In the data rows, 128 means zero.
Each row of this table is followed by its label. One hidden rule gives the labels. It looks at one to three of the table's principal directions, none of them among the few with the most spread.
[119 107 114 142 162 128 127 181 106 101 117  90 107  85 139  99 117 146 105 136 155 102 154  90 112  99 115 135 180 122 150 136 156  84 152 140 130 102 144  84 147 113 221] Q670
[136 138 134 137 129 126 123 130 126 144 135 126 123 121 156 104 138 143 113 143 138 141 159 115 129 127 120 132 111 151 132 117 134 124 117 129 123 117 118 116 133 143 149] Q670
[173 139 154 149 127 106 125 127 145  89 110 166 142 138 121 144  49 158 131 118 185 129 123 104 193 147 142 129 115 105 126 104 149 179  60  95 119 108  89 191 147 135 112] Q670
[175 114  43 138 171 133 160 189 125 103  82 124 143 120 158 132  99  80 142  58 144 164 184  62 226 158 158 154 119 167 183 130  99 108 178  73  70  85 107  75 216  75 113] Q670
[132 174 135 113 102 135 100  79 137 146 165 188 162 112 104 151 155 144 128 169  83 117  73 121 137 100  95 125 120 120  89 103 168  72 149 185 149 152 152 139 101 153 103] Q427
[141 200 159 121 108 111 112  63 123 141 171 194 157 133 127 134 157 175 137 148  90 125  92 107 106 132 107 148  76  91 103  71 171 120  80 174 148 173 111 160  64 180 128] Q427
[109 103 109 150 144 151 110 152 131 133 110 119 119 100 135 122 115 143 126 156 132 129 147 115 125 148 128 132 147 151 160 134 128 123 157 115 117 109 106 101 170 130 157] Q670
[126 108 127 130 126 140 117 110 130 129 127 143 114 119 110 138 116 130 142 144 113 133 123 141 148 179 137  94 135 147 106 130 116 159 127 132 150 132 112 124 151 144 120] Q427
[ 81 139 130 120  86 140 135 121  98 142 151  98 125 115 147 141 168 110  95 129  85 129 112 205  44  69  96 160 140 108  81 179 113  89 120 155 178 145 190 133  85 123 142] Q670
[ 72 135 138 134 103 159 139 134 123 139 113  81 122 103 159 118 154 168  96 130 141 127 160 158  81 122 114 123 149 129 148 161  98 114 111 116 146  87 154 102 127 139 156] Q872
[124 102 109 121 160 114 133 133 128 147 151 134 149 145 129 117 169  78 156 140  63 118 115 127  89 119 100 157  98 153 139 114 155  79 201 165 103 160 166 114 113 105 133] Q670
[120 176 131 112  99 135 114  98 114 142 152 155 146 115 140 137 151 148 111 140  93 136 117 127 115 110 118 141 117 121 103 131 132 114 106 149 162 141 132 138  97 153 133] Q427
[143 145  84 131 149 145 104 144 126 101  92 164 133 131 146 141  76 165 109 124 115 147 119  94 184 134 152 165 101 148 131 115 135 151 136  84 117  79  90 157 171 132 120] Q427
[156 190 110 115 146 128 112  90 154 138 134 169 165 148 142 139 137 140 133 111  72 147 104  78 177 121 142 168  58 150 133  76 155  96 167 139 101 127 104 137 125 137  85] Q670
[152  76 203 147 187  72 128 140 148 135 170 106 116 143  97  78 137 114 163 175 154  65 133  89  91 118  81  99 140 128 148  77 215  89 165 201  98 181 168 112  94 114 198] Q872
[ 78  91 115 143  88 174 112 154 122 106  92  68  92 109 140 161  76 131  80 114 118 141 134 207 104 106 163 152 172 141 109 216  64 174 105  75 176  75 126 142 171 112 149] Q670
[ 52 118  54 110 136 185 111 142 130 124  88  92 136 131 151 160 144 116 106 105  21 146 102 171  83 108 158 196 120 156 145 179  84 108 217  92 136  88 140 127 149 100 112] Q670
[203 134 158 148 141  93 115  98 153 111 132 231 162 193  97 177  47 125 176 143 116 130  76 114 206 167 115 144  54 129 100  68 175 185 100 119 102 172 107 235 138 122  44] Q872
[127 194  90 143 108 160 129 104 127 134  88 177 170 171 174 196  85 139 115  97  48 187 101 160 158 137 130 213  22 166 118 128  88 154 128  59 118 103 106 193 161 122  22] Q872
[132 140 161 118 109 125 116 115 148 126 131 157 167 140 100 168  91 127 149 146 130 113 110 117 169 129 125 106 151 123 136 144 131 143 118 128 143 158 141 182 126 110  83] Q872
[ 99 153 128 135 107 153 132  97 129 125 121 165 148 103 123 146 158 172 130 140 120 129 131 126 120 192 108 100 130 101 131 110 121 127 107 121 149 109 118 118 122 170 128] Q427
[ 89  65  96 144 123 166 138 161 117 137  88  81  99 125 148 147  99  93 130 106 114 159 179 182 127 199 158 120 148 177 145 205  47 197 134  65 147 110 114 107 193 104 122] Q427
[160 104 190 129 137  97 105  94 166 146 170 163 155 138  67 148  91  93 179 172 126  91  87 112 171 142 106  83 144 140 112 115 185 122 153 191 133 204 148 157 121 116  98] Q670
[106 198 126 128  67 159  93  57 130 163 149 213 190 136 139 204 114 145 126 159  25 158  62 179 123 125 101 187  60 143  82 144 128 128 113 139 171 163 134 205 113 153  43] Q670
[208 141 164 126 150  80 110 128 135 139 150 186 145 176 102 132  72 112 174 155 148 121 112  64 195 120 133 124 100 145 141  85 165 167 114 138  92 201  97 182 126 110  86] Q872
[157 119  79 108 152 117 143 166 109 120 114 123  95 159 142  84 173 122 121 110 150 142 144 103 124  98 150 137 110 124 144  92 112 131 144 100  75 101 113 106 123 121 130] Q670
[160 142 132 108 130 107 110 127 128 156 164 137 136 124 113 111 148  91 135 160 125 126 115  97 142  69 123 120 139 148 120 118 151  86 165 172 116 172 130 116 115 118 118] Q670
[151 208 206 100 106  82 113  50 125 186 213 193 155 149 106  99 214 151 148 199 110 109  92  96  78  99  77  94  86 100  97  49 187  96  99 216 137 221 130 147  15 190 116] Q670
[ 76 206 133 124  74 169 155  97 128 118 100 114 153  86 156 146 166 186  78  75 145 146 167 126 122 170 136 103 138  89 140 150  73 128  70  73 171  48 105  86 114 183 141] Q670
[156  83 127 160 169 118 139 149 158 126 125 127 146 107  97 136  92  83 178 100 157 106 153  68 181 195 130 111 150 135 187 122 155 110 173 131  88 146 111  64 178 102 151] Q670
[184 132 113 140 169 115 115 141 124 101 110 187 131 100 109 119  65 162 154 153 184 128 136  40 232 183 138  87 145 137 141  81 164 148 118 127 110 125  70 128 183 141 131] Q670
[160  90 162 111 120 107  84 112 148 131 159 155 102 159  82 123 109 122 138 194 140 110  78 154 146  86 135  97 146 133  75 112 161 159 124 167 135 166 135 197 111 127  99] Q670
[124  96 203 137 133 101 147 125 146 118 139  64 100 148 102 111 118 110 129  95 159  92 145 142  91 139 141  93 148 108 134 140 124 165  99 124 139 132 129 108  97 128 178] Q670
[166 126  99 157 147 131 128 173 107 118  97 129 117 106 149 136  55 126 133 125 172 158 167  90 200 144 145 138 144 159 152 139 112 149 116  94 111 131  84 122 204 101 122] Q670
[151 141  97 104 149 128 124 146 138 138 113 133 133 148 132 112 135 125 136 126 144 139 133  81 177 103 153 123 121 155 163 111 120 118 168 113  81 118 114 121 146 109  85] Q872
[171 190 208 108 114  86 115  75 146 153 169 146 135 174 105 124 126 131 131 135 138 121 102 104 142  96 139 105  92 117 101  90 151 158  87 149 134 182  97 168  64 155  92] Q670
[105 144 188 104  79 136  92  51 163 155 168 155 151 148  89 175 125 121 127 165  70 115  62 193 127 115 117 102 124 133  55 154 142 139 125 173 191 169 166 197  83 146  66] Q670
[ 38 136  82 126  96 191 133 154 104 136  99  72 126  40 151 123 167 162  87 138 139 128 155 147  80 112 119 114 209 127 160 197  79  68 152 122 160  69 149  48 157 136 173] Q872
[ 64 176  85 158 114 185 133 111 120 120  85 133 136  90 186 139 161 210  82 124  91 162 141 154  81 164 109 175  83 122 138 109 105 103 120  87 136  42 106 107 148 178 142] Q872
[105 137  92 115 122 137 137 139 124 112 125  84 112 112 147 111 175 116  83  80 121 135 129 146  84  78 147 165 135  93 113 142 121  88 141 120 134  83 134  92 102 134 168] Q427
[ 41 190  88 130 128 181 132 120  88 153 112  89  88  79 187  76 247 224  55 153 107 142 143 144   8 100  93 149 112 107 126  96 121  50 154 134 136  59 129  42  90 199 192] Q670
[133 127 169 127 153  96 142 113 117 150 153 105  94 201 145 101 172 119 132 121  86 125 127 158  52 117 114 155  57 128 107  90 140 150 126 141 116 173 147 146  62 131 134] Q670
[136   0 167 136 148 113 139 158 189 131 137  60 119 129  49 137  80  22 196 110 177  73 138 144 173 166 149  51 220 155 170 193 126 137 192 156 105 164 176  83 179  52 126] Q670
[192 171 130 124  98  97 111 109 118 142 167 197 160 149 141 154  92 102 130 134 126 154  98 132 173  73 115 182  83 120  76 125 165 128  79 152 134 188 133 207 107 118  74] Q670
[144 195  66 136 142 140 159 151  87  88  74 145 126 124 199 123 119 187  94  57 146 180 183  79 166 169 158 175  80 107 149 102  92 160  68  46 119  62  68 123 151 149 142] Q427
[ 96 192 177 125  90 147 113  50 175 139 141 153 162 131 115 153 158 180 108 125 105 118  92 139 114 144 120 118  93  95 112 101 146 118 108 132 150 101 119 143  79 188 103] Q872
[126 116 158 166 148 119 157 107 145 138 131 118 135 137 123 139 131 105 158  92 112 123 147 131 110 211 111 125  89 125 147 107 134 134 135 124 116 145 116  87 130 137 139] Q427
[130  68  82 154 193 133 148 185 125  91  76  81 102 131 147 109  85 120 145  72 125 130 171  95 139 186 170 160 117 158 194 127 107 161 160  75  84  79  91  81 195  97 182] Q670
[180 165 116 123 106 120 109 129 124 119 133 217 161  98 114 138  96 166 137 177 203 133 117  72 220 115 111  98 158 103 121 100 163 117  82 141 120 139 112 172 147 140  87] Q872
[151 118 123 101 108 112 139 148 103 128 148 128 124 128 117 114 143 100 132 126 145 119 137 121 134  92 129 105 161 128 121 152 112 126 110 143 135 142 158 116 116 110 141] Q427
[ 77 156 119 143 105 155 145 127 102 134 116  97 115  78 154 118 158 168  93 113 155 132 149 150  70 137 113 132 147  92 132 151 110 108  95 118 152  97 124  76 117 163 172] Q670
[ 91 153 141 123  84 160 116 101 142 133 128 122 147 111 126 158 133 154 110 126  99 124 118 150 117 121 130 128 141 128 129 158 104 120 118 126 160 105 143 126 125 140 123] Q670
[ 81 106  97 111 115 167 135 118 156 116  95 106 146  93 107 145 136 120 133 108 126 130 123 146 152 172 158  83 172 137 147 166  83 126 162 108 138  72 124  97 165 129 100] Q427
[ 65  40  80 135 146 163 116 177 117 103  89  73  88 133 143 133 107 111 105 124  77 128 127 204  65 130 147 171 147 152 123 193  95 162 169  88 147  82 151 140 161  97 169] Q670
[133  71 135 170 149 124 164 162 128 112  96  58  91 154 143 144  66  73 129  55 141 142 165 177 126 169 151 152 112 147 131 173  88 182 120  72 120 116 122 111 173  87 135] Q670
[159  87 170 156 150 107 169 133 160 111  97 119 124 165  97 143  74 101 174  75 199 121 161 115 185 234 149  70 124 117 165 120 105 208  96  69  95 129  93 124 158 116  92] Q670
[215  63 152 125 185  53 170 193 117 111 138  88 112 208 117 118  61  20 177  66 159 110 152 106 175  97 142 143 122 148 140 145 139 161 139 126  83 203 172 156 133  24 116] Q670
[132 108 129 143 154 118 140 135 130 135 135  90  98 166 125 130 145  85 131  89  92 123 116 153  79 111 129 172  94 118 121 118 135 115 169 129 105 153 139 101 108 107 139] Q670
[165 126 108 107 136  96 151 130 119 136 135 158 135 199 128 118 160  86 162 112 107 144 108 136 112 111 134 154  63 127 136  91 112 153 130 113  74 158 126 163  97 109  66] Q670
[132 163 160 122 118 111 107 100 118 137 174 149 138 137 122 131 139 144 119 141  79  99  85 125  79  74 103 172 103 104  99 113 181  98 117 181 151 169 156 145  67 142 168] Q427
[ 92 170  79 118  98 159 173 149 101 103  84  98 132  83 179 110 178 170  86  77 175 161 192 121 123 144 144 115 152  99 161 145  58 117  79  71 134  39 112  81 140 149 145] Q670
[ 53 152 166 111  91 146 133 106 121 129 155  57 115  76 132 102 207 167  74 125 117  89 131 161  23  74 107 112 183  83 111 157 131  60 116 178 188  96 184  70  60 162 224] Q670
Which label does each new row get?
[ 99 101 124  94 106 142 126 106 140 124 120 100 111 168 113 147 143 100 133  99  79 141 110 191 109 143 180 116 126 135 107 164  65 192 125 103 154 126 124 160 112 121  86] ~ Q427
[125  67 142 146 174 110 173 185 135 102 106  36  87 139 134  91 137  94 122  66 181 105 192 117 104 144 138 111 159 113 169 138 119 126 148  96 100  94 146  63 134  95 199] ~ Q872
[145  60 129 129 125 120 145 157 115 101 108 116  69 132 108 102 118 125 125 141 214 130 152 166 148 161 140  52 177 115  93 135  99 192  81 101 134 101 125 138 149 131 128] ~ Q427
[133 123 161 139 146 109 154 137 125 124 130  77  93 135 122 102 144 123 122 103 166 111 146 126  98 120 126 107 138 106 131 113 129 121 123 132 117 130 131  86 107 128 161] ~ Q670
[109  88 128 113 136 135 108 138 167 144 123  99 130 140 110 121 126 101 138 140 135 118 120 135 133 113 154 116 150 151 158 152 123 134 176 122 105 124 127 131 139 107 106] ~ Q670
[196 156 151 128 139  93 111 107 154 128 146 207 180 164 107 167  67 116 173 153 131 128  87  89 221 113 113 140  98 132 118  88 184 123 128 158 105 199 135 222 132  96  38] ~ Q872
[ 92 169 120 108 104 143 111  86 135 146 150 134 140 150 155 141 181 142  92 134  58 138  77 191  70  60 107 189  80 110  72 125 151  80 146 161 150 130 178 175  67 140  95] ~ Q872
[208 180 150 122 136  94 110  84 144 142 162 227 158 138 103 117 123 159 161 170 160 126  98  51 213 137 107  96  86 128 114  37 194 114 110 174  93 163 101 151 118 162  80] ~ Q670
[151 139 153 123 137 105 129 126 155 156 152 110 154 156 123 138 119  70 142 103 119 121 122 111 144  85 128 153 111 140 143 141 150  97 168 145 105 175 147 128 112  90  98] ~ Q872
[153 137  67 133 128 128 106 174  88 126 118 145 121  88 170  99  99 137 108 151 157 166 159  90 148  95 151 173 133 154 149 139 118 140 100 106 114 112  67 125 172 132 162] ~ Q670
[114  60  31 121 129 163 126 199  79  83  70 115  80 108 155 122  90 135 110 126 140 163 156 164 146 142 173 140 173 153 125 183  57 193 108  65 140  67 111 145 204 101 145] ~ Q427
[ 61 131  77 135 142 178 142 155 120 104  81  93 143  54 156 126 142 164 100 107 126 128 167 105 125 170 125 120 177 129 170 161 107  80 166 104 148  48 133  59 172 135 184] ~ Q670
[ 51 193 143 132  82 179 123  82 142 134 105  98 120  94 162 123 174 219  52 122 139 142 131 172  74 127 127 122 117  99 110 133 104 119  89  97 166  34 110 108 100 205 141] ~ Q872
[132 248 178 117 121 111 127  63 144 153 152 197 196 109 132 118 171 203 132 168 158 121 116  49 146 137  84  94  98  88 145  49 186  76  99 165 124 149 103 144  66 192  97] ~ Q872
[147  73 116 120 135 106 143 158 104 115 134 111 105 149 113 123 110  77 152 118 124 120 118 160 115 108 137 133 143 135 114 154 111 151 127 138 125 159 155 142 133  85 129] ~ Q427
[179  86 130 129 160  99 140 174  99 100 115 133  94 144 121 103  89 121 151 129 175 128 178  82 176 174 149  85 154 141 141 118 113 197  92 100 122 140  98 131 158 112 162] ~ Q427
[117 157 160 135  99 135 119  88 141 127 144 158 158 104 113 152 128 163 135 145 117 114 116 120 131 151 111 113 136 109 127 117 142 117  97 154 156 136 130 136 116 155 135] ~ Q670
[170 134  97 153 165 121 140 150 123 112 107 151 127 122 144 118 102 142 144 100 157 143 159  65 179 174 138 146 101 129 164  86 141 133 124 103  86 114  83  99 169 129 143] ~ Q670
[150 113 135 137 109 125 118 157 121 136 117 126 109 109 130 114  88 135 122 168 217 144 156 126 170 113 137  91 172 142 134 148 109 163  85 108 121 129  98 145 166 124 109] ~ Q872
[ 90 105 146 106  99 160 117 131 164 110 112  87 136 106  92 152 114 126 113 109 135  99 134 128 158 132 161  73 208 132 146 191  92 135 146 107 163  78 148 104 147 116 144] ~ Q670
[102  41  22 130 133 155 169 227  75  91  71  41  77 131 177 130 112  57 109  50 112 166 177 202  94 106 173 193 158 152 144 225  27 158 142  54 122  80 156 102 194  46 151] ~ Q427
[110 179 137 131 124 119 139 106 113 145 148 117 128 142 167 111 184 136  95 105  93 142 131 144  51 101 109 181  69 101 110 107 141 105 113 130 134 131 125 120  65 160 155] ~ Q670
[ 87 140  73 128  98 168 126 142  94 111  82 125 114  89 171 124 110 174  83 125 145 171 144 167 119 145 155 142 133 133 116 170  71 176  73  68 157  52  84 140 163 160 132] ~ Q670
[217 109 151 144 196  52 148 165 100 142 150 135  92 191 136  70 111  93 168 136 170 129 149  76 128 114 119 145  69 145 143  58 169 159 118 138  56 200  99 135 113 106 138] ~ Q872
[193  55 178 129 163  62 120 126 126 156 188 154 101 173  73 100 114  57 194 185 137  95  95 135 124 125  99  92 121 150  91  97 187 148 145 205 105 240 154 152 104 104 119] ~ Q427
[ 94 136 123 119  95 170  93 104 142 120 118 148 135  85 105 155 119 170 113 163 116 125 111 132 152 149 141  91 176 130 117 149 112 134 126 127 172  97 112 130 151 157 127] ~ Q427
[156 165 164 144 156  97 140 109 144 121 127 133 149 161 147 130 101 136 137 100 122 136 134  98 144 142 130 158  66 127 140  84 154 140 111 119 109 143 101 161 113 129 113] ~ Q872
[110 166 123  93 118 110 184 154  96 130 128  55 104 131 159  60 228 128  88  74 186 125 169 119  53  58 133 115 143  80 153 127  91  90 104 114 106  89 147  61  59 136 168] ~ Q872
[103 126  76 148 120 162 138 156 120  99  98 121 133  69 150 130 124 161  99 104 157 128 142 125 133 130 118 151 157 104 144 146 130  82 126 113 127  55 142  84 167 132 171] ~ Q670
[111 124 137 141 131 124 116 106 119 151 160 134 137 115 119 138 139 100 142 147  65 120 104 147  73 136 104 155 111 133 112 133 151 106 153 168 149 177 131 113 109 138 155] ~ Q427
[213  25 156 146 214  74 138 160 194 117 127 133 125 197  44 125  71  50 236 115 172  76 111  59 211 174 148  89 130 145 201  67 179 146 212 142  18 190 124 120 171  54  86] ~ Q872
